128 stands for zero in the data rows.
Every row has a hidden score. How much higher is the second row's score than the first row's in each pair? 8 means about the same, 16 much higher and 0 much lower.
148 103 112 147 131 101 145 106 158 79 104 182
156 95 121 158 138 106 141 108 159 71 99 185 -> 8
155 104 151 104 112 142 149 109 142 120 116 135
80 182 106 130 143 122 48 190 74 181 168 72 -> 0
143 113 159 96 104 147 144 122 155 122 101 115
149 103 125 138 136 132 150 103 156 78 95 175 -> 10
145 112 153 110 97 126 142 111 148 119 109 127
151 106 133 121 123 134 145 107 146 96 123 163 -> 9
147 115 161 104 105 122 148 117 153 125 107 116
155 115 152 117 120 127 146 110 144 121 117 133 -> 8
153 113 147 125 92 137 149 109 133 118 115 138
146 106 150 107 111 148 142 112 138 116 114 138 -> 8
142 104 138 119 113 131 152 111 141 99 127 168
149 106 127 136 127 125 143 104 148 99 108 167 -> 8
140 99 132 124 129 141 150 103 149 85 105 169
148 106 137 133 119 131 146 106 142 108 121 157 -> 7
152 112 159 116 116 129 144 114 151 120 114 127
149 109 142 119 97 146 140 108 141 121 118 137 -> 8
86 184 111 136 153 127 55 189 78 173 165 71
154 112 172 108 107 116 145 112 144 116 115 129 -> 16
150 110 152 99 107 141 144 115 149 123 111 115
144 115 155 107 108 151 142 108 139 123 111 133 -> 8
148 113 154 123 129 128 143 109 139 114 115 137
152 106 131 136 131 130 142 103 152 90 103 174 -> 9
105 173 93 141 168 134 96 190 82 167 173 101
64 185 100 140 125 103 22 188 74 189 126 49 -> 6
143 119 162 106 81 124 147 117 148 120 96 119
144 109 160 105 102 137 145 113 143 128 110 127 -> 8
147 100 120 143 123 125 146 106 155 90 110 169
158 108 148 111 120 146 148 108 141 121 123 141 -> 7
149 103 120 146 141 119 143 108 156 84 102 171
143 114 161 112 107 118 145 109 144 123 112 139 -> 7
147 105 141 108 111 147 140 108 132 116 119 144
88 183 103 129 165 127 68 190 76 170 201 74 -> 0
91 179 57 165 203 121 114 156 87 156 167 113
145 109 129 145 121 123 147 103 149 95 109 162 -> 15
155 108 132 146 137 126 142 101 159 71 105 176
143 117 162 120 112 118 144 113 142 126 113 122 -> 6
136 100 145 125 107 132 151 105 142 101 120 158
96 180 105 125 165 126 58 186 89 173 208 66 -> 0
140 110 147 111 108 116 141 109 142 118 114 135
142 112 138 121 126 122 144 105 148 121 117 143 -> 8
72 181 104 146 165 105 37 185 69 196 184 50
156 113 158 117 117 139 140 109 141 122 115 133 -> 16
83 176 89 147 149 125 87 189 77 176 159 95
146 101 152 112 98 128 145 108 141 117 118 145 -> 16
148 108 152 114 113 143 147 106 138 119 119 143
61 181 26 203 236 96 113 155 91 161 167 112 -> 0
143 112 151 102 110 129 149 111 141 124 111 129
150 107 140 127 114 116 146 108 138 107 120 161 -> 9
88 184 117 125 126 128 53 188 90 169 142 68
150 111 148 108 120 140 146 110 134 119 115 134 -> 16
141 114 169 95 91 150 144 126 175 110 81 104
152 110 131 142 117 117 145 101 144 97 114 164 -> 9
146 101 129 150 140 97 140 106 144 80 104 183
145 115 142 123 111 140 140 111 143 120 116 139 -> 6
146 112 150 116 115 141 145 111 139 112 114 138
149 100 142 109 108 159 152 111 144 111 126 161 -> 9
88 180 74 152 175 120 88 188 56 183 179 82
66 182 62 156 174 121 70 191 50 186 172 84 -> 7
91 181 75 147 167 121 93 189 68 175 167 97
147 119 151 123 100 106 140 112 140 127 111 124 -> 15
147 116 152 108 105 144 143 125 149 131 100 110
142 105 130 134 132 131 147 108 149 95 106 167 -> 10
150 115 155 108 84 123 145 118 148 121 97 113
78 184 91 149 185 109 78 186 75 174 201 73 -> 0
150 107 137 132 129 122 145 101 147 92 114 167
153 109 155 95 101 140 145 113 152 122 108 132 -> 7
141 114 146 107 108 138 144 121 152 120 107 119
139 117 136 127 94 125 149 108 139 120 116 135 -> 8
150 103 125 132 141 134 144 103 160 76 87 175
100 179 107 130 157 131 67 186 72 177 196 70 -> 0
149 111 153 104 107 142 149 115 139 117 114 122
145 110 140 109 127 139 146 108 144 115 117 136 -> 8
143 109 154 105 106 131 148 113 146 123 109 131
138 106 129 126 115 138 153 104 143 102 118 158 -> 9
77 183 92 148 181 108 59 187 68 186 208 65
156 113 160 109 114 117 149 106 147 120 121 136 -> 16
155 114 145 115 110 131 148 116 139 129 117 127
145 100 145 102 107 161 141 109 137 114 126 155 -> 9
146 110 156 104 116 139 142 108 143 122 114 139
146 104 134 129 129 128 155 109 146 96 112 163 -> 9
62 185 81 158 176 122 75 185 84 172 156 100
148 109 145 108 103 150 148 112 139 122 108 133 -> 16
143 112 149 101 99 151 143 127 148 122 75 108
151 119 155 101 91 122 143 123 159 124 85 99 -> 8
149 115 151 115 102 132 141 121 147 130 104 114
62 183 34 199 241 95 120 151 104 163 160 116 -> 2
150 107 151 115 109 121 146 111 138 118 116 142
142 107 136 124 125 133 144 101 150 95 107 163 -> 9
152 103 128 119 112 147 148 106 143 108 120 153
147 120 164 105 108 134 139 120 152 126 106 119 -> 7
144 109 150 114 108 138 143 110 137 120 113 136
147 113 149 108 102 139 146 116 152 124 106 125 -> 8
142 116 150 119 109 135 144 116 143 126 111 118
145 102 137 117 120 129 143 108 140 106 126 162 -> 9
76 183 95 143 173 124 70 189 80 185 190 75
86 181 124 125 144 134 42 187 109 165 165 72 -> 9
161 105 159 101 112 142 145 105 145 122 117 133
150 111 140 112 116 141 149 104 142 111 120 151 -> 8
143 116 150 101 106 130 150 121 154 120 108 117
154 110 141 114 92 146 144 109 141 117 119 137 -> 8
143 118 125 132 125 110 145 102 140 108 115 159
142 112 163 111 91 115 141 114 147 123 103 123 -> 8
58 181 58 179 179 111 99 159 91 164 149 115
77 178 84 152 180 123 95 181 85 161 173 99 -> 7
149 114 145 108 115 146 145 115 143 121 112 129
144 115 162 115 99 110 142 113 148 131 107 117 -> 8
157 117 162 116 104 117 144 111 144 124 103 119
136 98 133 125 127 125 149 106 148 94 105 177 -> 9
148 118 163 94 92 126 145 130 177 118 84 93
141 110 156 110 99 128 146 107 143 119 112 135 -> 8
145 105 127 132 126 134 146 105 154 96 109 163
77 181 92 142 171 112 54 189 58 191 210 58 -> 0
141 106 147 122 100 133 147 105 135 110 118 151
139 114 144 135 114 117 148 100 138 102 115 159 -> 8
147 111 144 122 88 113 146 105 142 120 116 139
151 103 139 121 114 132 141 109 143 105 115 162 -> 9
151 110 130 116 107 141 143 107 145 117 121 145
142 115 135 117 117 140 147 106 143 117 118 149 -> 8
112 145 113 116 145 147 73 187 72 164 162 88
74 183 87 143 178 120 70 188 70 182 210 83 -> 6
139 106 141 122 113 148 152 104 145 101 119 155
150 110 155 112 116 129 145 114 139 118 115 136 -> 7
83 180 77 154 185 124 95 187 76 166 178 99
151 104 145 114 124 147 142 105 136 103 113 159 -> 16
152 107 141 114 121 144 146 108 136 114 118 151
147 121 164 95 92 128 144 124 156 120 94 112 -> 8
142 119 151 110 101 131 142 117 145 128 107 113
150 109 150 107 114 146 148 111 144 118 111 134 -> 9
144 102 148 97 104 155 143 108 140 117 118 141
146 108 121 142 125 114 141 105 141 90 116 165 -> 8
140 103 134 119 115 137 148 106 144 103 112 159
91 183 102 140 187 131 76 187 86 176 219 77 -> 0
152 102 129 132 113 142 145 106 147 92 120 165
152 109 138 124 123 127 146 103 143 104 107 162 -> 8
152 118 149 112 106 136 149 109 146 121 114 136
150 96 127 151 130 106 143 112 156 74 104 184 -> 10
82 181 73 168 183 121 112 168 92 168 158 107
143 109 151 106 114 140 141 110 144 117 112 135 -> 15
65 181 77 162 168 115 96 172 88 175 161 97
150 112 155 112 114 126 141 107 140 118 118 136 -> 15
139 103 127 126 98 137 150 110 148 96 122 167
70 179 52 189 225 106 119 153 99 160 160 116 -> 0
138 111 150 112 112 117 145 109 143 121 114 141
152 113 150 112 116 132 151 113 146 124 119 131 -> 8
72 184 63 169 184 114 93 174 84 169 162 108
143 113 152 109 112 135 145 114 146 124 114 133 -> 15
145 116 146 114 118 127 144 108 145 117 119 134
155 102 124 150 115 106 146 107 154 99 120 169 -> 9
149 111 150 113 117 133 145 108 141 118 117 137
146 98 128 146 120 119 142 107 153 87 118 168 -> 9
88 186 102 135 188 113 70 188 77 169 225 63
147 103 137 119 112 151 147 107 146 100 121 160 -> 16
87 182 117 139 151 103 55 188 93 176 187 45
143 112 145 119 118 133 144 112 140 121 118 136 -> 16
148 102 144 103 108 156 148 105 140 115 116 146
149 107 155 90 106 166 145 129 170 117 87 112 -> 8
146 105 154 108 97 134 143 108 141 119 114 134
78 184 77 165 174 122 98 169 85 160 165 105 -> 1
148 110 156 106 108 141 144 116 153 130 111 118
138 108 132 137 122 124 148 105 140 93 118 158 -> 9
153 102 125 135 128 139 142 102 149 93 109 168
86 182 97 138 172 124 58 184 63 173 208 70 -> 0
147 120 159 119 107 128 146 114 145 127 114 125
145 107 141 143 103 104 143 109 139 111 125 151 -> 9
147 110 139 136 122 119 147 102 139 103 106 163
80 181 87 143 151 130 60 186 70 191 162 89 -> 0
145 121 157 111 107 122 143 115 146 117 116 124
153 108 127 158 108 83 145 102 145 89 114 171 -> 10
151 108 141 120 118 133 150 104 136 111 118 155
77 184 57 169 198 121 111 159 93 158 168 112 -> 1
58 183 16 211 255 93 121 129 104 149 150 126
142 110 152 105 109 153 148 109 145 121 111 131 -> 14
145 113 148 113 97 131 143 113 138 120 110 132
149 109 147 117 98 140 140 109 142 122 119 139 -> 8
153 103 128 129 124 145 142 109 151 87 108 170
145 99 116 156 156 116 144 106 166 55 68 194 -> 9
144 119 176 96 75 134 144 134 181 103 61 96
156 108 132 131 112 130 142 104 139 97 114 165 -> 8
141 112 168 104 107 129 139 114 144 128 116 121
148 106 141 107 108 160 144 108 139 117 117 142 -> 9
140 115 152 110 118 127 147 107 140 115 116 146
146 105 138 128 120 130 148 108 147 95 117 160 -> 9
73 183 100 136 145 120 52 188 75 180 154 70
73 182 77 169 180 116 93 189 91 175 166 93 -> 9
140 109 147 110 113 142 146 112 143 124 112 132
154 113 151 109 104 122 148 110 141 121 117 134 -> 8
61 186 48 182 205 107 112 160 83 162 167 113
152 108 146 104 121 154 143 107 136 114 111 143 -> 15
143 112 146 135 86 95 146 104 142 115 115 146
160 113 155 105 111 147 147 124 155 125 103 109 -> 7
150 107 138 136 111 127 150 106 142 101 120 157
145 110 143 108 112 149 142 119 142 129 111 118 -> 7
147 100 129 134 119 131 149 106 145 93 113 161
142 111 132 139 102 114 147 104 147 113 114 145 -> 7
152 110 137 120 109 141 146 105 145 115 113 146
146 115 147 127 105 128 151 103 138 114 112 146 -> 8
94 170 121 122 130 135 52 187 94 171 148 65
84 185 74 170 197 107 89 187 78 182 190 93 -> 7
147 110 147 103 99 148 147 113 148 126 106 127
148 107 151 102 84 142 145 114 162 122 83 116 -> 8
141 113 142 111 116 141 146 113 141 116 120 131
58 182 66 169 145 119 73 186 67 190 145 88 -> 0
150 120 162 104 102 130 140 116 152 126 102 118
147 111 151 96 112 149 147 116 157 113 111 114 -> 8
135 96 124 145 129 117 151 112 156 78 108 181
154 114 150 114 106 125 145 115 145 122 116 128 -> 6
75 183 75 156 169 112 84 187 67 187 173 87
145 107 134 137 123 130 147 103 155 92 121 160 -> 16
155 104 135 121 124 144 143 105 150 100 110 160
150 99 121 160 125 95 147 107 150 81 111 178 -> 8
93 185 100 127 155 126 56 187 63 183 196 58
142 101 150 117 107 135 147 106 138 109 119 150 -> 16
146 102 132 125 118 153 148 105 143 101 116 156
81 182 104 156 163 107 59 186 81 200 186 61 -> 0
148 113 164 106 103 129 146 108 143 122 120 130
150 109 142 113 123 140 150 104 139 120 115 141 -> 8
146 104 144 137 100 110 150 107 140 111 121 151
79 182 84 152 174 124 88 185 79 180 172 101 -> 0
137 118 161 115 93 114 146 117 151 127 112 113
147 111 150 98 106 160 144 122 153 120 110 118 -> 8
148 113 153 113 104 126 144 108 142 120 113 131
74 186 92 150 162 113 62 188 73 203 181 66 -> 0
151 110 149 104 117 155 143 115 142 119 121 133
156 113 140 129 86 110 140 107 136 113 120 148 -> 8
145 101 135 108 100 152 146 110 149 110 124 149
152 109 153 103 102 140 149 111 152 121 111 131 -> 8
151 111 150 110 105 146 147 112 143 119 114 139
79 170 80 152 163 138 91 183 75 177 163 105 -> 0
76 182 96 144 172 116 67 186 65 180 191 71
70 184 82 162 175 103 52 190 52 207 199 56 -> 6
77 173 97 139 146 124 73 188 84 176 153 88
152 110 155 112 120 122 143 106 147 117 116 139 -> 16
148 116 148 111 107 140 149 119 149 131 106 112
46 180 29 219 213 74 106 161 90 173 160 109 -> 1
